(in the rows, 128 means zero)
Named moves (each a turn or a mirror), then the moves between two rows, first move first; the first pair answered:
J_610:
[183  73 105 161 117 141 129 155 124] => [183  75 102 160 118 145 129 155 126]
[122 166 140 105 132 105 107 126 148] => [120 163 142 106 131 105 104 129 149]
[143 141 113 124 122 140 104 134 151] => [135 135 118 130 125 132 107 132 160]
[122 155 119 146 125 113  86 143 186] => [135 178 103 128 124 135  83 151 151]
J_198:
[158  69 129 141 122 175 141 126 115] => [111  91 122 182 136 102 162 116 139]
[122 147 128  87 111 138 112  98  96] => [101 163 123 110 116 102 122  97 107]
[144 145 134  88 107 157 110 128 114] => [101 147 151 109 116  96 140 103 128]
J_653:
[130  96 129 117 127 139 158 115  86] => [131 105 126 109 131 139 153 118  81]
[102 144 140 101 145 114 126  96 140] => [109 158 130 102 147 112 128 101 130]
[134 137 157  96 125 136 128 113 138] => [140 163 136 100 128 134 124 128 123]
Now pairs of rows:
Between the rows of a pair lie 2 to 3 moves.
[ 97 154 152 145 135  90 149 103 130] => [112 175 119 159 135  93 133 128 136]
J_198, J_198, J_198
[129  64 153 141 122 145 140 128 153] => [115  72 152 152 123 116 147 125 164]
J_198, J_198, J_198
[168 134 132 107 104 192 115 124  81] => [157  81 143 148  96 174  98 131 157]
J_610, J_198, J_198
[136  89 145 126 133 139 111 113 168] => [158 116 117 119 135 166  93 134 144]
J_198, J_198, J_610
[102 134 135 170 115  67 109 137 170] => [155  93 138 141  98 146  74 154 172]
J_198, J_610
[104 168 154  78 115 128 165 104 120] => [ 99 121 165 105 108 118 152 106 180]
J_198, J_198, J_610
[128 150 123 109 139 137 121 130 107] => [128 155 110 130 142 127 111 143 127]
J_198, J_610, J_198
[122  91 110 126 181  97 163 104 145] => [146  75 117 103 173 141 153 104 131]
J_198, J_198
[113 184  77 157 119  90 103 127 165] => [155 118 135  72  96 189 107  98 115]
J_610, J_198
[123 149 111 126 134 120 144 131 108] => [112 129 130 128 132 109 155 114 120]
J_198, J_198, J_610
[113 150 122 142 121 104 130 132 131] => [128 108 140 137 113 129 120 130 150]
J_198, J_610
[114 109 142 127 111 130 139 114 120] => [125 100 133 134 107 142 125 125 136]
J_198, J_198, J_610
[ 96 127 146 126 129  98 162  99 129] => [132 108 151  96 115 160 147 108 111]
J_198, J_198
[135 154 147  83 101 141  97 129 134] => [117 179 140  93 108 115 104 128 129]
J_198, J_610, J_198
[134 146 143  74 120 129 132 123 133] => [145 130 137  79 117 140 118 131 149]
J_610, J_198, J_198
[146  99 129 132 118 112 127 123 150] => [132 111 139 117 123 101 146 109 119]
J_610, J_198
[ 92 156 122 122 137  96 155 119 120] => [137 111 107 131 122 153 105 150 166]
J_198, J_610, J_198
[136 127  73 185 142 118 128 159 147] => [153  73 107 165 133 157 123 146 159]
J_653, J_198
[ 90 158 107 156 142  82 143 125 141] => [122 181  98 108 139 129 140 127  83]
J_653, J_610
[107 213  94 128 141  93 134 152 138] => [164 147 126  70 120 198 106 153 132]
J_610, J_198
[139 133 106 139 135 119 126 142 125] => [126 125 117 148 133 106 137 134 137]
J_198, J_610, J_198
[125 116 144 130 128 164 134 149 137] => [114 112 155 131 128 154 143 140 136]
J_198, J_198, J_198
[128 113 152 116 116 147 106 123 146] => [130 165 121 113 124 138 107 135 114]
J_198, J_610
[151  76 138 149 129 147 116 137 170] => [152  93 122 162 133 137 108 144 172]
J_198, J_198
[139  86 126 130 122 178 117 130 116] => [130 110  93 173 128 138 106 150 146]
J_198, J_198, J_610
[151 131 126 111 136 151 131 127 102] => [138 122 144 107 137 143 144 115 103]
J_198, J_198, J_198
[133  88 173  79 114 169 145 114 114] => [128  83 137 150 116 130 111 151 200]
J_198, J_198, J_610
[132  70 154 131 130 149 148 118 143] => [ 99 125 135 152 144  86 168 113 125]
J_610, J_198
[130 138 143 122 113 137 127 117 132] => [135 142 128 132 113 135 116 128 142]
J_653, J_610, J_198
[120 174  99 139 131 131 121 140 120] => [133 161 103 124 125 160 116 139 113]
J_198, J_198, J_198
[ 99  84 143 136 124 136 148 103 131] => [118 146  79 162 131 136 119 146 122]
J_198, J_610
[125 138 148 110 108 114 110 135 186] => [145 154 135  95 110 144  99 145 155]
J_198, J_610
[ 98 151 126 139 134  96 144 121 124] => [138 149 114 106 129 151 125 136  92]
J_610, J_198
[ 94 132  99 184 139  92 137 147 129] => [126 139  77 178 136 129 114 167 121]
J_198, J_198, J_198
[130 137  95 134 135 120 123 152 114] => [121  87 137 115 128 130 139 120 121]
J_198, J_610
[101 156 126 141 145  76 147 118 129] => [130 113 120 154 135 111 109 142 184]
J_653, J_198, J_610
[122 116 151 102 102 165 115 130 127] => [ 94 137 137 147 110 105 121 138 159]
J_610, J_198
[ 93 164 108 171 161  88 150 142 122] => [117 177 101 130 159 137 149 144  68]
J_653, J_610
[124 104 122 161 128 113 122 123 163] => [124  86 140 147 119 129 127 109 156]
J_198, J_198
[135  71 181  84 121 135 142  95 130] => [ 96 160 124 143 143  48 146 119 134]
J_610, J_198
[149 135 156  94 113 167  93 121 146] => [127 185 141  92 125 131 116 116 109]
J_198, J_610
[136 178 132  86 143 132  98 123  95] => [100 155 151 126 148  77 110 112 153]
J_198, J_198, J_610
[136 132 121 113 117 145  95 135 155] => [129 158 111 119 126 128  96 139 145]
J_198, J_198, J_610
